The same turns and mirrors carry the whole set onto itself, and each row onto the other rows of its family. Which rows share a family with each named row? Give them in list order.
These 32 rows form 4 families of 8 rows each.
j_986: [ -1  33  28   8  14  -6 -29  -8  17  -4  20   8 -45   5  21   2 -31  -2
   3   7]
j_24: [-33 -10 -21 -37 -16 -13 -51  -1  33 -19   0  13 -19 -18  -4 -29  -7   3
   6 -28]
j_172: [-47  -4  16  -1 -27 -28 -30  16 -17  -2 -12   9  34 -38 -11  -8 -22 -40
  37  -8]
j_359: [-28  18  36  20 -37   8   4   3  27 -10 -42   3 -14  -9  49 -42 -22  -4
  22 -27]
j_230: [ 11  20  -9  26  10  13   4  -2 -31   0   7  12 -21   9 -33   9  20 -17
  39 -18]
j_70: [-29  17 -19 -37 -21  11 -44 -19  27 -27  15   5 -14 -12   3 -25  -5   6
   6 -21]
j_373: [ 22   5 -14 -14 -32 -11  -4  21  -4  -3 -43  -1 -47  27  39 -21   9 -24
 -11 -24]
j_185: [ 12  -2  -7 -19 -27 -20 -13  15 -12  -7 -36  24 -47  38  28  -7  13  -9
   0 -44]
j_984: [-49  -1   4  -5 -25 -27 -31  -6 -19  -1  20  18  21 -36 -14 -22 -11 -37
  41  -1]
j_708: [-42  23  38  19 -36  -9  -2   3  20  -4 -44  27  -3 -13  32 -45 -26  -4
  19 -27]
j_66: [ 13  15 -23  16   4  -6  -6  -2 -49  -3  14   7  -6  -8 -22   3  24 -14
  26 -23]
j_631: [  9  43  25   3  20  -4 -19  -6   3   8  15  -3 -27   7  29  13 -26   0
  15   5]
j_137: [-34   3  29  21 -26   5  13   2  33  -6 -41   7 -12 -18  27 -57 -32  -6
  18 -20]
j_889: [-47  -3   8   1 -26 -19 -26  13 -15 -18   5  16  29 -47   4 -15 -12 -26
  48 -19]
j_558: [  1  13 -15  22   6  -7  10   5 -33   1   9   6   1  12 -41  -1  20  -6
  41 -19]
j_523: [  8  -7  26 -13 -18 -30  10  23 -18  15 -22   3 -31   2  13  13  -2 -70
  25  18]
j_446: [-25  -9   4 -17 -36   9  49 -10   6 -18 -31 -20  -4 -16 -19 -40  21 -33
  22 -14]
j_979: [ 11   1 -15  18  -2   5   6   5 -44  -7  -5   0  -2  18 -31  12  13 -11
  33 -36]
j_988: [-33  10 -14 -36 -28 -12 -56  -2  36 -14   6   4 -26   7  -1 -18  -4   6
  10 -31]
j_881: [  8  47  10  23   2  -6 -30 -11   2  13  22  13 -26  12  18  -9 -33   2
  11   3]
j_27: [ 14 -10  42 -16 -20 -36  13   4 -14  14 -13  -2  -8   5   5  19 -16 -50
  25  24]
j_834: [-39  18 -13 -51 -18  -7 -33  -2  35 -23  -8   3 -21  -5  -9 -17  -4   5
  -3 -36]
j_31: [ 12   1  -8   1 -25 -22 -11  26 -11  11 -45  10 -43  46  26 -16  19 -15
   7 -31]
j_14: [-15 -15   1 -32 -25   5  40  -7  27  -2 -28 -15  -7 -17 -37 -25  12 -34
  33  -5]
j_103: [-17  -4  10 -19 -31   7  32 -13  19 -18 -36 -15   9 -14 -45 -21  23 -11
  22 -13]
j_896: [  9   1  26  -6 -23 -39  32  10 -15  23 -18 -14 -23   4   4  -8  -7 -60
  15  24]
j_805: [  4  -3  -5  12 -23 -11 -14  27  -6 -11 -44  14 -56  32  29 -24  11 -16
  -4 -36]
j_723: [ -3  42  34  10   9  -7  -6  -8   5   7  12   9 -31  20  25   4 -48  -1
  14  -9]
j_208: [-30  -9   9 -25 -41  -5  38  -5  34 -16 -22 -17  -5  -5 -36 -34  15 -19
  30 -10]
j_276: [-36  -8   0   8 -17 -13 -23   8 -20   5  -2  26  27 -46 -10 -16 -12 -37
  56 -14]
j_722: [  6 -10  29 -23 -15 -39  25  22 -19   7 -19  -6  -7 -10  16  10   1 -55
  26  23]
j_369: [-38   8  21  14 -52  -1   1   5  21  -2 -42  11 -11   3  38 -61 -27 -24
  16 -15]

The rest of the family of j_984: j_70, j_373, j_66, j_446, j_881, j_896, j_369
The rest of the family of j_723: j_172, j_185, j_708, j_979, j_27, j_834, j_103
The rest of the family of j_137: j_986, j_24, j_230, j_523, j_14, j_805, j_276

The same turns and mirrors carry the whole set onto itself, and each row onto the other rows of its family. Which rows share a family with each named row? Give them in list order.
These 36 rows form 9 families of 4 rows each.
j_377: [ 17 -17  30  -9  11  18  24 -21 -17 -19 -30]
j_151: [-18  -7  50  23 -24 -26 -18   6  -2  -4   8]
j_54: [ 19  14  20 -13  14  46 -15 -28  -8  -8 -18]
j_101: [-34  37  -6 -12   7 -18  -3 -15   4   7 -28]
j_745: [ 15  -6  42  12 -35  -4  -2  18   1  31 -19]
j_194: [-28  10 -13 -29 -14   0  39 -24  11   0  -6]
j_893: [ 11   4  29 -27 -10  57 -22   4   5   9  -9]
j_974: [  4   1  14  -6  -8   2 -39 -34  15 -33 -11]
j_811: [-31  23  15  -9   6 -49   0  11   0   5  15]
j_699: [ -1  59  19  -9  10 -12  -5 -16   2 -18  22]
j_173: [-11  -3  27  10  11  16  44  23  11 -14  20]
j_719: [  0  17  35  18 -25  21  -2  31  12  -2  32]
j_409: [ 29  12 -13 -14  24 -27   2 -19   4 -12   2]
j_894: [-24  34  27  17 -12  21 -20  -8  11 -29  18]
j_702: [ 22 -33  43  -6   8 -11 -29 -11 -10   9   8]
j_262: [-34   9  22  24   4 -34  -7 -10  -7 -15   5]
j_361: [ -6 -20  16 -13 -33  20 -33  21  32  -7   5]
j_602: [ -5  33  61 -43  -4  -2  -4 -18  16 -25   8]
j_252: [-15   7  43 -11 -21 -41 -11  27   4  16  18]
j_574: [-15  -6  -4 -28  24  18  39   7  -4  -7 -20]
j_492: [ 13 -14  39 -20 -50   6  21 -23   6   8  -7]
j_145: [-19   1  20 -66  -6  21  10  19  11   4 -17]
j_348: [ 23  40  26  -8  -3 -12  13  23   3   9  37]
j_23: [-36 -13  -5 -28  29  -7 -21   6   7   9  13]
j_875: [ 14  12   5 -37   9  43   4  23   4  26   1]
j_932: [-47  18  31 -26  -2  23   8  14  28 -23  14]
j_590: [ 18  -8 -11 -22  -2  -9   9  36  22  16  17]
j_852: [ -8  10  16 -56 -39  -5  23 -11  17  17  -1]
j_854: [ -8 -14   9   7 -26  11  36 -37   1 -10 -13]
j_781: [ 20  22  -5 -23  33  32  11  -9  -9   9  -8]
j_695: [ 32  12  56  -7   9  -9  32  -8  -2 -16  14]
j_868: [ 13 -10  54 -47 -18  21  -4  -8  -2  -8 -28]
j_858: [  7  31  21 -36 -14 -31   0  11   5  38 -16]
j_856: [-26  -1  14  35 -15   9  -5  -9   1   1 -32]
j_759: [ -6 -11  31 -49   6 -15 -41   2   7  18  12]
j_552: [ -9 -35   6  15  31  -2  -9  -6  -9   0   8]

The rest of the family of j_552: j_702, j_23, j_759
The rest of the family of j_361: j_974, j_409, j_590
The rest of the family of j_695: j_173, j_602, j_932
The rest of the family of j_348: j_699, j_719, j_894
The rest of the family of j_856: j_101, j_745, j_858
The rest of the family of j_852: j_194, j_492, j_854

The same turns and mirrors carry the whole set onto itself, and each row onto the other rows of its family. Which rows share a family with each named row? Give them in list order.
These 32 rows form 4 families of 8 rows each.
j_499: [ 10   3  -3 -59  33 -27  35  14  -2  17  37  16  -5]
j_919: [-51  18 -27 -43  53  14  10  26  24  14  19  -3  48]
j_917: [-10 -24  26 -19  24 -55  42  48 -11  27  30  -8  -4]
j_436: [-43  28 -12 -19  48  17  26  31  33  31  33 -14  30]
j_914: [ -6  -6  20 -54  27 -30  53  17 -10  36  43   0  -5]
j_725: [-26 -22  37 -54  29 -42  35  34   3  18  34  -5  -9]
j_380: [-28  19 -49  -8  47  18  18  35 -10  15  27   0  52]
j_64: [-29 -47  18 -39  24 -49  24  50 -42   1  25   1  15]
j_343: [ 15 -15 -15 -36  25 -34  39  36 -41  19  47  20  16]
j_187: [-77   1   6 -22  46  15  11  40  19   9  18 -27  30]
j_284: [ 12  -3   8 -27  28 -45  45  32  -2  30  34   3  -8]
j_769: [-38  27 -29 -18  52  28   8  34  17   5  35   1  30]
j_521: [-29 -35  34 -43  22 -42  47  38 -30  28  36  -9   6]
j_721: [-49  24 -21 -28  51  28  14  22  21  10  23 -12  29]
j_654: [-47   4 -38  -6  48  19  -1  50 -18  -8  27   2  48]
j_995: [-66  12   6 -17  49  17   9  47  30  10  33 -16  23]
j_637: [-18 -27  35 -39  22 -45  44  48 -13  30  47  -4   0]
j_233: [-52   3 -41 -34  50  10   3  35  -5   3  13   2  63]
j_106: [ 11  -8 -13 -47  28 -26  47  16 -40  24  39  15  11]
j_451: [  9  -3  10 -46  27 -32  47  29  -6  32  52  10  -2]
j_755: [-75  -6  13  -8  42   1  21  57  16  25  25 -30  38]
j_837: [-74 -14 -15 -11  44  12   3  49 -17  -5  13 -20  48]
j_8: [-13 -37   0 -36  22 -39  41  37 -61  16  33   5  22]
j_731: [-12 -40  10 -29  21 -46  36  54 -48  16  42   5  19]
j_652: [ 20 -10 -15 -19  27 -44  39  35 -30  20  30  11   6]
j_395: [-75 -14 -16 -30  47   0   2  49  -3   3  11 -12  62]
j_303: [-75   1  -2 -39  50   4   9  40  26  15  16 -16  47]
j_792: [-46   9 -43 -17  48  25   6  31 -14  -4  17  -4  47]
j_267: [ -2 -32   3 -12  23 -55  36  51 -39  16  26   0  11]
j_582: [-74 -12  -2  -5  44   9   0  63  -6  -4  26 -16  41]
j_156: [  7 -22 -24 -43  29 -34  25  30 -48  -1  29  21  19]
j_432: [-61 -15 -24   3  40   2  12  60 -27   9  19 -15  61]

The rest of the family of j_914: j_769, j_521, j_654, j_995, j_106, j_8, j_582
The rest of the family of j_156: j_499, j_436, j_725, j_380, j_64, j_755, j_432

The same turns and mirrors carry the whole set onto itself, and each row onto the other rows of its family. Which rows share a family with each named row? Give them in list order.
These 32 rows form 4 families of 8 rows each.
j_22: [-21  17  -9  39  67  20  -6  23 -31  19 -35 -17 -20 -10 -32 -32  17   8
  -7  -2  13  11  54 -11  -7 -26  18]
j_838: [ 13   5  14  39  37  57   5  25  34   6 -46 -11  35  -9 -14 -12  25 -35
 -31  35  16 -14  50 -33   2  -4  21]
j_777: [ 19   3   5  -8  18  -4  19  52  27 -37 -29  -8 -40 -25   3  -5  31 -15
   3  -6 -15  61  -3  15  -2  30  27]
j_463: [ 15   0  -1  16  53   0 -21  14  -9 -19 -17   1   3 -29 -10 -54  36  18
 -30 -66   3  19  25 -18  -5   2  10]
j_900: [ 16  14  26  49 -23  24   7  27  26  -3 -30  -6  15 -18  20  -6  45   0
  -9   2 -45  28  -2  42 -12  28  43]
j_616: [ 15   2  48  40  -6  -1  -5  53  27 -35 -33   0  37 -47   8 -19  38 -14
  -1  11 -28  21   6  18  -5  36  42]
j_662: [ -8  13  -8  32  46  36  11  33  -5  30 -59 -20  -9   6 -39 -14   4  -3
  -2  30  -1   2  57 -10 -19 -39  32]
j_229: [-11   8  14  51  53  39  -5  13   7  -3 -21   0  17 -22  -5 -28  30 -33
 -41   1  26 -14  46 -41   8   0   9]
j_288: [ 18 -10  15  14  34 -14 -13  34  18 -56 -25  11   5 -54  -2 -46  13 -36
 -27 -34 -15  12  25 -38 -10   9  11]
j_644: [-22   9   5  36  65  27  -2  12 -12  16 -33  17   1 -10 -16 -37  33   4
 -36 -33  21  11  34 -22  13  -4  33]
j_765: [ 35   4   9   4   2  12   5  34  36 -33 -43   3 -16 -28  16 -21  25 -19
 -11 -10 -51  50   7  21   0  37  43]
j_999: [ 42   0  23  34   7  46   0  39  47  -2 -48 -26  61 -15 -18  -7  30 -15
 -13  36  -1 -17  41 -15 -17  -2  23]
j_35: [ 21  15   8  52 -21  15   4  38   5   7 -35 -41  14 -11 -17  -5  22  13
  21  22 -44   5  24  32 -51 -23  22]
j_733: [ 49  -7  -5 -13  30  -2 -14  27  24 -45 -35  -3 -11 -35  -2 -45  22  -3
 -18 -52 -31  39  19  -9  -9  16  18]
j_565: [  5  11 -16  20  61  -3 -20  22 -31 -13 -20 -27 -28 -28 -24 -46  18  14
  -3 -33   1  24  46 -11 -15 -17  -2]
j_53: [ 10  20  12  45 -15   3   1  39  -1 -12 -29 -31 -17 -25   5  -9  25   2
  20  17 -56  35  14  47 -30   9  28]
j_593: [  7  14  20  35 -14   4  20  45  19 -17 -10 -23  -9 -19  11  10  53   2
   9   3 -16  41 -13  36 -17  27  21]
j_81: [ 34   0  41  45 -13  20  -7  48  36 -16 -35 -22  66 -32  -4 -12  43   1
   0  23 -16  -3  19  13 -20  15  29]
j_610: [  0  -1  11  37  49   7 -15  16   1 -33 -11   3  13 -42  -5 -46  26 -28
 -39 -34  12  -8  35 -47  -5  -1  -2]
j_285: [ 20  14  -2  13  13  -6  -3  40   2 -33 -34 -23 -46 -35   3 -24  10 -13
  14   1 -53  53  22  29 -17  16  24]
j_149: [-15   6   2  25  31  39  41  40  23  25 -46  -2 -10  15 -33  12  19 -19
 -15  23  21   3  25 -25 -16 -30  31]
j_758: [-34   9   5  39  54  17  23  32 -11  18 -18   2 -10  -1 -29  -9  35   4
 -19 -17  41   6  21 -24  -7 -21  17]
j_820: [ 32   6  12  39 -30  16  22  41  31  -4 -13 -38  22  -6 -10  15  47  15
   7   3 -14   5  -3  17 -49 -10   5]
j_909: [ 30  -2   0  18  -7  35  37  44  44  10 -42 -27  14  13 -31  16  21  -8
  -3  20  -5  -5  18 -16 -48 -36  14]
j_129: [ 31   6  18  54 -27  34   6  22  29  14 -31 -20  49  -4  -4  -5  41  17
 -12  -3 -33 -10  11  17 -41 -12  26]
j_859: [ -4   3   1  23  47  49  17  20  21  28 -63  14   8  10 -27 -19  12 -17
 -35   4   5  -3  44 -30  -1 -24  45]
j_925: [ 21  10  -3  36   6  32  11  39  12  22 -57 -35  12   3 -38  -5   5   6
  11  32 -27  -6  46   2 -48 -45  25]
j_394: [ 32  -9  -9 -23  41 -15   9  48  18 -43 -26 -13 -31 -26 -21 -27  23  -3
  -5 -39   4  43  13 -22 -16   1   5]
j_282: [  3  -3  -5  11  52 -11   3  34  -9 -16  -8 -13  -8 -20 -30 -29  37  18
 -13 -52  33  16  16 -29 -19 -18  -4]
j_840: [ 14  -5  32  16  15 -14  -5  51  27 -54 -37  14   8 -55   5 -33  17 -37
 -12  -8 -31  30  11  -7  -1  32  37]
j_25: [ 33  -2   2  29   3  48  15  23  38  22 -58  -9  39  10 -29  -9  16  -2
 -22   5 -18 -21  35 -21 -36 -36  32]
j_425: [ 28   6 -18  -2  40 -12 -17  32  -7 -39 -31 -27 -42 -37 -13 -43   7  -3
   3 -27 -32  43  36  -1 -20  -2   5]

The rest of the family of j_644: j_463, j_900, j_765, j_733, j_129, j_859, j_25
The rest of the family of j_777: j_593, j_149, j_758, j_820, j_909, j_394, j_282
The rest of the family of j_53: j_22, j_662, j_35, j_565, j_285, j_925, j_425

The same turns and mirrors carry the whole set onto itself, and each row onto the other rows of its family. Which rows share a family with each named row? Give them in list order.
These 40 rows form 8 families of 5 rows each.
j_615: [ 19  28  32  -2  -5 -45  19 -13 -40 -21  46 -13  19 -67  17  16]
j_827: [  2  31  32 -19 -22 -24   0 -19 -23 -23  33   0  15 -33  16  32]
j_752: [-26 -37 -11  44  14 -25  30 -20   9  -8   9 -24   7 -68  37  42]
j_814: [ -9 -10  27 -11  -1 -33  24 -10 -17  -3  56  -8  28 -49   4  37]
j_594: [  5 -14  32  36   5 -21  -2 -36 -18 -61  27  11 -15 -20  -3  16]
j_738: [  6  12  35  -5 -21 -25  -3  -8 -26  11  45  13  15 -56 -14  13]
j_621: [-10  22 -10  32  -4 -20   3   4 -56   1  27  -2 -32 -45  45 -13]
j_333: [-23  20  18  61  17 -35 -14 -34 -66  15  16   1 -23 -80   0   1]
j_396: [-11 -11  -7  12  15 -43 -28 -57  -7  16   5 -14  21 -87 -20  16]
j_779: [-50  19  11  48   6  -2 -19 -33 -59   5   7   8 -28 -39   7  22]
j_589: [ -8   1 -33  57  17 -20  16 -12 -56   1   3   0  -6 -76   8 -18]
j_944: [-27  -3  23  46  30 -73  -8 -52 -39  17  25 -14  -3 -87   4  20]
j_505: [-19   7   3  29 -25 -10 -23 -35  17  -9 -24   3 -11 -43  29  34]
j_42: [ 16  19   7  44  -6 -55  -4 -40   1 -21 -13 -22  -4 -90  43  15]
j_9: [ -6 -13 -17  32  10 -64 -16 -44  -8  23  -2   5  10 -81  -9  -7]
j_152: [-44   4  19  26  29 -69  -9 -66 -23 -10  12 -24   1 -54  29  48]
j_861: [-25 -29  21  11  20 -11   7 -16 -20 -16   6 -31  26 -22  31  54]
j_49: [-34   9  -5   1 -15 -25 -21 -18 -14   8  14   6 -23 -11  40  17]
j_557: [  4  14   6   9   4 -86 -11 -33 -14   3  25 -19  -9 -63  48   1]
j_865: [-63   6   8  32  22 -22  -2 -47 -41 -16   9 -13 -13 -25  30  52]
j_677: [  2 -32  33  34  15 -35   6 -39  -9 -55  35   4  -6 -27  -5  21]
j_48: [ 15  -3  36  13  20 -62  -8 -36 -19 -21   1 -42  30 -60  34  33]
j_693: [-46 -22 -28  14  22   9   1 -35 -23  -6   9 -18  15 -44  -2  40]
j_122: [  9 -19  30  48   9 -16   6 -26 -31 -52  36  13 -17 -34 -11   4]
j_279: [ -9 -15   1  28   1 -51  -7  -5 -26  42  39   5 -16 -68  14 -14]
j_301: [-23  26 -29  28  -9  -9 -20 -34 -31 -13 -26  13 -12 -31  16   3]
j_264: [ -2  14  22   4  -6  -6  31   6 -50 -16  52  -4  13 -47  11  21]
j_975: [ 18 -22  39  30  13 -45 -19 -17 -26  26  11 -15  24 -81  -8   6]
j_613: [ 15   3  25  48   9   1  -2   7 -68   1   7 -14   3 -65   9  -3]
j_651: [ -9  10  27  18  -9  14 -29 -11 -38 -10 -14  -4   3 -17  16  26]
j_550: [ -9   8 -24  24  23 -72  10 -52 -15 -30 -10 -27  14 -64  39  16]
j_649: [-48 -25 -37  20  19 -23  14 -34  -9  -8  -3  -6  11 -28  21  32]
j_85: [ -5   0 -23  44  28  -9  10 -24 -60  -4  17 -24   8 -97  -3   0]
j_309: [ -4  10 -11  65  -2   4  22  -5 -33 -23  -4 -13 -17 -73  43  11]
j_455: [ 18 -21  37  44   8 -34  -5 -35 -19 -42  36  14 -13 -45 -20   0]
j_681: [ 18 -20  36  41  16 -47   5 -40 -17 -57  36   1  -6 -46  -5   9]
j_167: [-11  35 -15  18  -5   6 -37 -44 -41 -14 -16  -4  -5 -57  -3   8]
j_467: [-11  19 -18  12  27 -38  -1 -57 -29 -40  -2 -43  19 -70  29  31]
j_407: [-34 -19 -11   8  18 -53  20 -16 -13  -2  38 -24  -4 -34  56  28]
j_231: [ -8 -26   3  53 -10 -19  -7 -16   6  28   2   8  -6 -85  -1   9]

The rest of the family of j_827: j_615, j_814, j_738, j_264
The rest of the family of j_231: j_752, j_505, j_42, j_309
The rest of the family of j_594: j_677, j_122, j_455, j_681
The rest of the family of j_279: j_621, j_49, j_557, j_407
The rest of the family of j_861: j_48, j_975, j_613, j_651

